array([105, 115, 108, 108, 134, 137]): 137, 134

array([138, 106, 120, 116]): 138, 120

array([149, 136, 110, 125, 109, 129, 116]): 149, 136

array([[158, 114, 147, 123],
       [115, 127, 145, 142],
       [125, 126, 146, 132]]): 158, 147

array([119, 150, 119, 138, 118, 126, 111]): 150, 138

array([102, 110, 150, 144, 127]): 150, 144
---
Input:
[[135 133 131 140 125 127]
 [110 155 130 104 126 122]
 [137 119 126 130 126 132]]
Output: 127

Input: [151 114 106 157 122 154 148]
Output: 148

Input: [156 125 123 140 113]
Output: 113

Input: [105 132 104 110 142 127]
Output: 127

Input:
[[152 142 115 135]
 [148 131 132 117]
 [134 137 132 138]]
Output: 135

Input: [118 122 142 102]
Output: 102

Input:
[[122 127 127 134 133 107 127]
 [129 127 128 127 127 126 128]
 [126 128 128 131 131 118 128]]
Output: 127

Input: [144 101 139 143 137]
Output: 137

Input:
[[124 110 124 142 130]
 [117 134 119 130 135]
 [119 110 152 138 110]]
Output: 130
---
[[113 140 140 140 140 140 140]
 [102 156 156 156 156 156 156]
 [104 151 150 151 151 150 151]] -> 151

[[143 142 128 149]
 [142 141 146 150]
 [127 147 130 144]] -> 144

[[132 139  99 105 123]
 [133 153 131 126 135]
 [137 143 116 111 145]] -> 145

[[121 151 126 154 137 128 103]
 [120 134 136 134 132 128 144]
 [132 124 123 125 129 128 121]] -> 121

[[105 137 119 140]
 [129 125 127 128]
 [113 135 123 135]] -> 135

[[121 121 121 121 121 129]
 [149 149 149 149 149 125]
 [105 104 103 103 103 131]] -> 131
---
[109 101 131 154 137] out 137, 109

[129 148 150 124 115 111] out 111, 129

[118 149 107 134 106 114] out 114, 118

[[134 106 128 101 110 145 137]
 [125 110 145 137 118 121 144]] out 137, 125

[132 123 129 130 102 125] out 125, 132

[122 112 118 126 135 142 152] out 152, 122
---
array([[129, 122, 141, 124, 139, 133],
       [132, 116, 151, 127, 144, 141]]) -> 124

array([122, 128, 130, 157, 133, 144]) -> 157

array([[128, 126, 128, 127, 125, 124],
       [123, 131, 132, 129, 126, 100],
       [131, 130, 130, 125, 125, 123]]) -> 127

array([152, 138, 129, 117, 136, 118]) -> 117

array([107, 153, 114, 140, 111, 119]) -> 140

array([[128, 119, 119, 126, 119, 127],
       [154, 101, 101, 154, 101, 154],
       [140, 111, 111, 139, 111, 140]]) -> 126

array([121, 154, 119, 144, 152, 119]) -> 144
---
[[140 134 135 128 147]
 [133 135 139 132 157]
 [131 131 132 129 136]] ⇒ 134

[[147 143 133 130 131]
 [122 109 124 149 108]
 [144 132 130 140 126]] ⇒ 143

[[139 121 138 108]
 [150 120 114 117]
 [116 133 132 137]] ⇒ 121

[[141 122 118 125 126 138]
 [132 125 134 131 131 135]
 [125 100 100 148 124 129]] ⇒ 122

[[124 124 128 132 124 131 124]
 [105 101 120 146 102 146 102]
 [134 130 126 127 133 127 132]] ⇒ 124

[[131 134 148 138 140 125]
 [132 101 109 109 145 148]
 [102 135 142 151 112 114]] ⇒ 134

[[108 116 127 143 135 124]
 [101 120 126 141 134 121]
 [142 136 125 116 123 131]] ⇒ 116

[[132 147 141 143 127 123 131]
 [132 117 125 130 120 150 140]
 [132 116 125 130 120 150 140]] ⇒ 147
---
Q:
[[155 121 126 115]
 [149 146 147 135]
 [117 129 117 127]]
A: 126

Q:
[[133 151 116 131 117]
 [122 126 134 134 126]
 [125 125 131 128 129]]
A: 131

Q:
[[111 135 130 116 114 147]
 [122  98 137 116 144 147]
 [113 135 123 130 141 126]]
A: 114

Q:
[[134 118 119 118 134]
 [131 125 125 124 131]
 [141 105 106 104 141]]
A: 118

Q:
[[115 137 137 142 133]
 [154 104 109 104 120]
 [154 105 109 104 119]]
A: 142

Q:
[[118 116 123 105]
 [123 122 126 113]
 [128 133 128 142]]
A: 123

Q:
[[117 127 142 157]
 [123 132 144 148]
 [138 133 120 101]]
A: 142
---
[139 135 106 118 130] ==> 139, 135

[[124 126 137 157 100]
 [137 124 104 128 142]] ==> 157, 142

[100 118 129 108 122] ==> 129, 122

[125 125 103 143 132] ==> 143, 132

[153 125 111 133 144 123 147] ==> 153, 147

[100 102 146 124 121 106] ==> 146, 124
---
[[114 112 117 113 116 112]
 [151 153 137 156 141 152]] Answer: 153

[[124 126 117 136 104 122 137]
 [114 106 141 147 137 138 135]] Answer: 106

[[123 130 140 131 124]
 [104 117 123 122 104]] Answer: 117

[[122 131 128 102 113]
 [122 131 128 100 110]] Answer: 131

[[157 126 124 130]
 [123 123 118 132]] Answer: 123

[[128 136 131 144]
 [137 133 133 155]] Answer: 133

[[137 143 110 119 106 115 137]
 [124 123 123 135 117 126 139]] Answer: 123

[[107 103 119 113 147 146]
 [106 121 100 113 147 133]] Answer: 121
---
[115 130 121 151 115 120] out 130
[151 130 153 152 118 144 107] out 130
[121 150 128 144  99] out 150
[135 100 135 145] out 100
[123 153 139 139 110 138] out 153
[127  99 146 110 113] out 99
[154 121 115 122 130] out 121
[120 155 108 103 133] out 155
[131 124 139 123 101] out 124
---
[[136 153 112 140]
 [130 127 126 128]
 [105 137 111 109]] --> 136, 109

[107 158 132 154] --> 107, 154

[136 132 134 151 145 132 131] --> 136, 131

[118 158 129 129] --> 118, 129

[106 127 119 128] --> 106, 128

[[125 137 123 105 127 149 122]
 [126 134 125 112 127 142 124]] --> 125, 124

[[129 118 149 129 145]
 [118 135 152 113 148]] --> 129, 148

[123 110 145 127 108 152] --> 123, 152

[101 118 153 102] --> 101, 102

[125 151 132 122] --> 125, 122
---
[[119 128 136 134 115 131 135]
 [145 112 127 152 146 118 121]
 [100 142 137 110 108 125 111]] value 128

[[153 112 128 146]
 [113 131 129 119]
 [131 131 126 130]] value 112

[[112 114 100 123 139 100 117]
 [122 122 108 107 121 108 123]
 [115 104  98 114 131  98 115]] value 114

[[116 148 125 132 131 138]
 [114 147 126 134 130 132]
 [120 153 129 125 129 113]] value 148

[[126 130 119 123 136]
 [133 138 118 111 152]
 [136 134 130 119 139]] value 130

[[125 123 141 153]
 [135 120 118 119]
 [124 132 119 123]] value 123
